(in the rows, 128 means zero)
The same turns and mirrors carry the whole set onto itself and the rows of a family onto each other. Which other rows belong to the same family as each row named below? List them in the order they appear above.
These 30 rows form 10 families of 3 rows each.
zok: [163 129 124 128 142 118  98 131 108 120  77 123 105 105 131 114 170 126
 132 105 125 162 125 141 147 150 114 124 134 172 129 160 146 122 113 122]
retaz: [104 127 142 107 124 165 140 153 165 128 136 149 120 164 120 130 118 113
 106 126 166 121 126  95 156 111 123 116 132 121 143 108 159 136 147 121]
keso: [125  87 138 154 118 114 126  88 108 107 133 145 135  96 133 117 116 165
 110 137  94 123 113 145  99 145 165 148 128 112 128 117 105 108 122 122]
Nit: [107 115 152 107 127 148 163 138 168 128 141 124 114 162 133 139 117 104
 117 136 167 100 148  90 151 112 122 110 130 120 129 114 146 127 142 112]
Bolo: [123 102 147 113 116 163 154 142 152 124 119 130 129 160 104 121 123 114
 106 126 158  91 117  99 168  93 128  96 129 130 136 113 137 115 131 135]
bik: [146 120 109 106 131 126  79 117 112  97 105 114 114 111 138 146 165 129
 134 121 140 151 125 115 168 134 123 123 114 182 122 163 133 118 135 141]
gikun: [111  87 163 146 111 116 135 105 112 122 158 125 123 118 138 104 114 163
 127 119  91 104 121 137 106 169 160 157 141 109 138 127 119 144 126 130]
Tuvo: [119  88 157 168 144 109 152 102 110 117 129 135 148 116 134 132 108 167
 129 120 108 113 136 155  87 154 152 137 128 105 130 126 116 116 125 137]
Nol: [144 135 106 102 140 143  94 118 130 115  95 125 127  93 145 127 182 116
 121 107 149 146 117 128 137 143 127 118 137 186 111 144 147 128 116 138]
penib: [ 89 113 130 110 112 142 166 125 148 147 131 143 101 166 131 126 116  95
 108 115 160 102 107 107 149 120 112 116 152 110 116 110 114 116 133 125]
Palon: [110  87 144 161 131 101 129 100  99 125 138 141 117 123 144 144 130 152
 126 155 100 119 121 116  96 169 156 156 118 109 132 136 110 121 102 125]
teve: [ 88 130 135 112 122 141 169 139 165 136 127 117 107 159 130 129 104 117
 122 113 171 119 129 115 141 119 107  99 139 113 131 104 140 124 154 146]
deba: [155 124  92 138 144 138  91 119 122 120  88 102 122 115 116 119 161 141
 131 116 148 156 135 155 135 139 111 113 125 172 121 152 149 107 120 120]
lusi: [156 128 122 142 135 130  98 141 128 119 102 121 108 105 142 133 166 133
 131 125 142 165 133 134 140 140 107 111 117 190 131 165 161 102 124 122]
nanik: [148 127 109 148 126 139 100 125 106 107 105 131 107 105 133 128 177 139
 141 112 122 170 139 139 162 130 105 124 120 174 129 164 133 114 117 129]
midog: [ 86 116 148 100 127 140 132 137 168 143 119 138 124 156 129 135 124  94
 114 127 173 115 131 104 144 109 116  97 130 125 118 110 161 122 152 116]
pul: [108 122 123 118 120 156 150 139 167 141 128 113 131 159 117 132 114 106
 127 126 177 101 135 114 143 102 119 123 150 110 109 103 148 133 145 117]
ludiz: [141 147 117 122 131 129 112 134  97 115  90 117 106 105 127 131 158 125
 145 104 134 170 105 125 145 149 112 130 114 173 120 168 149 133 136 113]
Riler: [105 114 136 105 115 131 160 145 161 131 126 135 110 160 129 118 133 107
 116 122 182 116 127 102 166  96 123 134 141 115 128 110 145 138 134 111]
Banas: [115  87 158 156 133 132 144 114 101 142 150 131 139 129 146 119 123 141
 122 129  86 107 150 125  97 163 159 156 128 110 135 131 103 137 115 138]
Kulo: [103 132 146 102 122 128 165 146 135 126 120 137 119 160 107 131 118 119
 103 119 176 116 126  84 156 112 129 127 132 108 126 113 125 145 146 103]
kefur: [149  94 120 124 135 143  94 126 114 114 113 113 119  97 140 135 187 113
 148 124 131 162 119 142 148 158  90 112 111 154 125 146 138 106 127 133]
piviv: [113  87 151 157 103 127 140 103 124 142 153 134 132 109 119 119 127 147
 112 148  99 113 144 129  83 157 145 155 131 121 129 114 132 129  85 153]
katem: [104 107 147 146 115 104 143 102  86 136 150 134 136 104 130 114 119 161
 127 136 111 112 128 136 104 161 161 168 131 126 143 145 107 154 126 130]
sapad: [134 133 116 138 113 123  84 108 120 119  92 123 107  96 137 125 173 150
 130 115 127 155 134 142 137 137 113 105 111 183 123 151 145 107 114 135]
fimi: [119  91 136 177 119 130 133 108 110 134 147 106 135 121 130 115 122 174
 130 126 106  99 129 145  94 169 145 139 140 101 121 118 103 127 122 131]
zusub: [ 87 125 146 121 117 134 146 148 156 139 127 140 111 160 114 140 107 104
 104 138 152 102 112  77 153 116 132 114 160 132 126 122 138 134 137 142]
debi: [129  94 164 173 115 114 139 105 103 132 159 130 128 113 144 124 114 167
 125 142  91  98 151 136 112 165 146 137 130 125 129 133 111 126 122 142]
Gibar: [106  85 169 160 113 117 139  97 113 138 136 131 137 119 147 130 125 152
 130 127  95  80 138 131  99 144 157 136 127 105 124 126  95 121 120 127]
Famit: [151 142 109 121 130 136 111 123 132 110  92 109 122  96 144 147 171 146
 145  96 155 148 141 150 125 128 111 126 123 178 127 155 138 114 119 147]

The rest of the family of ludiz: Kulo, katem
The rest of the family of teve: Tuvo, Famit
The rest of the family of zusub: bik, Palon
The rest of the family of deba: pul, fimi
The rest of the family of keso: Nol, penib
The rest of the family of nanik: retaz, Banas
The rest of the family of lusi: Nit, debi
The rest of the family of gikun: zok, Riler

